(in the rows, 128 means zero)
The rows of M fall into 4 groups, which share some directions, and each row is roughly a mix of its group's hidden directions.
M:
[[ 88  63 152  83 135 129 138 139 105 114]
 [105 193 134 141 173 111  96 108 124 154]
 [153 113 111 135 144 163  91  80 177 154]
 [ 62 147 162 169 109 125 163 125 121 121]
 [146 207 124 165 145 105 115 109 135 120]
 [ 99  52 140  95 130 150 141 147 114 145]
 [ 93 131 134  73 147  97  83 159 111 151]
 [154  63 122 137  82 171 142 132 142 124]
 [176 134  87 115 150 123  69 122 123 162]
 [150 197  93 161 127 117  91 119 141 140]
 [157 203 117 155 132  97 120 112 126 100]
 [135  82 143  83  92 123 159 178 129 115]
 [120  67 135 100  80 128 148 174 125 125]
 [ 59 117 163 153 115 122 166 122 123  97]
 [108 138 151 117 103  83 171 169  89 105]
 [106 147 134 151 101 110 186 171  87 127]
 [147 209 124 161 126  97 123 113 133 115]
 [115  73 111 101  89 129 125 185 112 138]
 [181  86 127 135 105 154 158 152 117  83]
 [137 185 143 143 175 127 131  76 133 101]
 [117 175 140 161 141 116  79 105 139 178]
 [ 63 149 155 172 108 148 160 114 123 119]
 [114 185 134 163 154 121  83 113 128 170]
 [137 203 118 168 138  94 133 110 138 109]
 [121 181 142 168 133 107  84 101 137 166]
 [159  63 124 131  76 149 151 142 142 123]
 [172 121 143  71 145  83 124 106 154 148]
 [153 205 111 153 132  99 119 111 144 108]
 [126 195 141 173 114  92 140 108 131 104]
 [ 99 146 158 160 163 183 157 131 115  97]
 [146 139 150  88 207 131 138 106 129 137]
 [117 192 125 169 168 116 112  90 128 124]
 [162 190 124 171 112 109 170 123 140 124]
 [135 117 104 142 157 178  81  88 158 149]
 [111 184 132 111 162  70 128 144 104 112]
 [128 196 130 162 168 108 121  89 129 122]
 [105  67 134  74 159 148 107 140 116 135]
 [106 137 146 126 103  92 176 170  89  97]
 [131  59 128  97  87 127 141 170 129 125]
 [ 80 156 137  84 158  92  89 125 123 152]
 [112 191 120 152 155  79  98 124 109 132]
 [104  66 136  81 157 145 106 142  99 130]
 [125 158 126 171 129 150 189 164  97 119]
 [147 132 146 100 204 140 150  93 141 139]
 [162  81 133  89 140 178 149 120 155 103]
 [134 180 144 176 174 124 148 130 100 154]
 [162  81 144  85 137 159 164 126 154  98]
 [130 118 112 138 145 173  68  91 159 153]
 [114  53 132  98 124 165 122 147 122 158]
 [ 69 125 162 174 112 118 167 106 127 112]
 [152  90 118 152 121 207 135 122 125 109]
 [130 153 143 153 115 123 200 165 103 106]
 [102 157 137 153 142 141 175 170  78 111]
 [129 187 121 166 168 106 111  83 129 121]
 [ 63 141 163 170 118 128 162 103 120 118]
 [124  63 118 101  81 140 128 172 125 129]
 [ 95 121 142 133  86  97 158 163  98  81]
 [105  44 143 105 122 154 136 137 114 129]
 [140 152 162 171 129 135 183 143 100 168]
 [ 68 103 158 155  94 159 165 125 127 127]
 [126  94 117 108 114 125  59  91 164 135]
 [162  70 128 113  95 150 158 140 126  83]
 [ 93  52 138  96 138 136 148 141 108 118]
 [ 89  56 145  99 144 141 121 136  98 121]
 [116  87 113 111  80 105 127 190 110 137]
 [196 144  92 111 128  90 100 153 133 135]
 [144  72 119 151  81 181 137 120 138 117]
 [135 181 120 152 183 120  99  83 128 133]
 [ 65 104 161 151 107 169 156 121 124 143]
 [122 123 112 143  52  97 125 167 114 105]
 [105 118 108 162  55 123 114 158 117 103]
 [194 116  90  94 142 114  88 136 131 140]
 [129  56 138 104 111 169 143 146 130 160]
 [103 198 131 138 161  85 108 131 108 132]
 [ 96  63 139  80 137 148 101 141 112 139]
 [109  63 134  92  96 148 134 172 122 133]
 [129  73 117  78 128 152 163 148 120  91]
 [135 159 175 159 158 123 182 134  95 144]
 [164  72 142  97 120 147 170 128 157 101]
 [193 118  83 110 132 111  82 131 130 146]
 [172 121  73 104 125 118 119 118 147  72]
 [104 133 142 120  85  80 151 173  90 110]
 [148  62 139  96 111 164 160 132 150 109]
 [ 96  61 143  89 157 144 123 142  99 132]
 [143 122  93 140  55  96 113 161 123 121]
 [119 192 139 156 165 123 116  77 135 125]
 [153 122 109 136 162 176  89  87 166 143]
 [131  57 137  90 113 149 169 148 123 129]
 [131  68 114  97 111 164 162 143 120  89]
 [108  90  94  89 100 104 113 123 139  72]
 [123 189 143 143 176 127 111  79 132 120]
 [149 144 147  80 199 128 108 112 127 148]
 [140  67 116 135  95 183 118 149 134 152]
 [ 81 140 142 157 138 159 149 156  89  82]
 [116  73 134  91  82 138 142 176 120 130]
 [166 118 119 154 132 176 155 139 104  70]
 [119 191 140 129 151  61 131 117 125 123]
 [122 152 148  97 205 135 131 123 103 157]
 [165 194 114 174 103 120 132 119 148 137]
 [149 144 161 170 135 159 160 140 116 188]
 [104 154 127 154 121 124 178 175  77 126]
 [126  84 112  99  95 109 151 189 107 112]
 [ 94 182 134 111 151  67 110 135 109 123]
 [ 76 130 163 166 111 116 177 118 133  97]
 [148 145 152 101 199 128 173 115 123 135]
 [122  68 140  99  83 137 157 170 131 120]
 [ 90  48 146 107 133 148 119 131 111 123]
 [141 197 130 159 171 117 124  89 136 126]
 [176 194 108 165 122 127 134 121 152 142]
 [119  99 116  85 108  80  75 112 135 152]
 [100 190 126 151 150  78 103 124 103 129]
 [159  61 129 113 107 177 147 125 144 115]
 [ 96  54 130 113 117 162  96 133 126 147]
 [104 130 149 131 113  95 197 154  97 101]
 [113 131 128 124  77  77 152 173  94 115]
 [143  64 137  95 118 182 150 122 145 123]
 [133 103 133  70 132  88  73 107 143 122]
 [102 151 144  92 181 131  82 104 136 161]
 [114 185 125 168 166 120 107  79 121 136]
 [135 196 134 144 166  83 144 121 115 105]
 [120  61 137  92  87 143 147 162 124 129]
 [107  46 151  99 122 156 134 133 124 129]
 [130 205 112 167 132  92 121 118 123 117]
 [139 206 122 155 153  92 139 117 124 111]]

Here is one row of each group, with its name. Which group are the others in?
[154 207 121 164 122 109 115 112 143 125]
Y
[111 176 131 112 184  96 158  97 146 140]
N
[113 140 153 117 116  87 184 164  91 105]
R
[ 54 124 168 147 117 139 164 139 123 114]
E

[ 72 139 132 156 151 174 113 146  90 103]
R
[197  98 116  96 101  95 139 151 137 135]
E
[ 98 168 115 181 127  81  99 118 110 147]
E
[111  78 110 102  94 128 119 189 112 148]
N
[119 152 118 179 109 150 179 167  98 115]
R
[144  76 112 148  65 142 148 161 125 122]
N
[183 137 103  76 162 131  91 147 129 134]
E
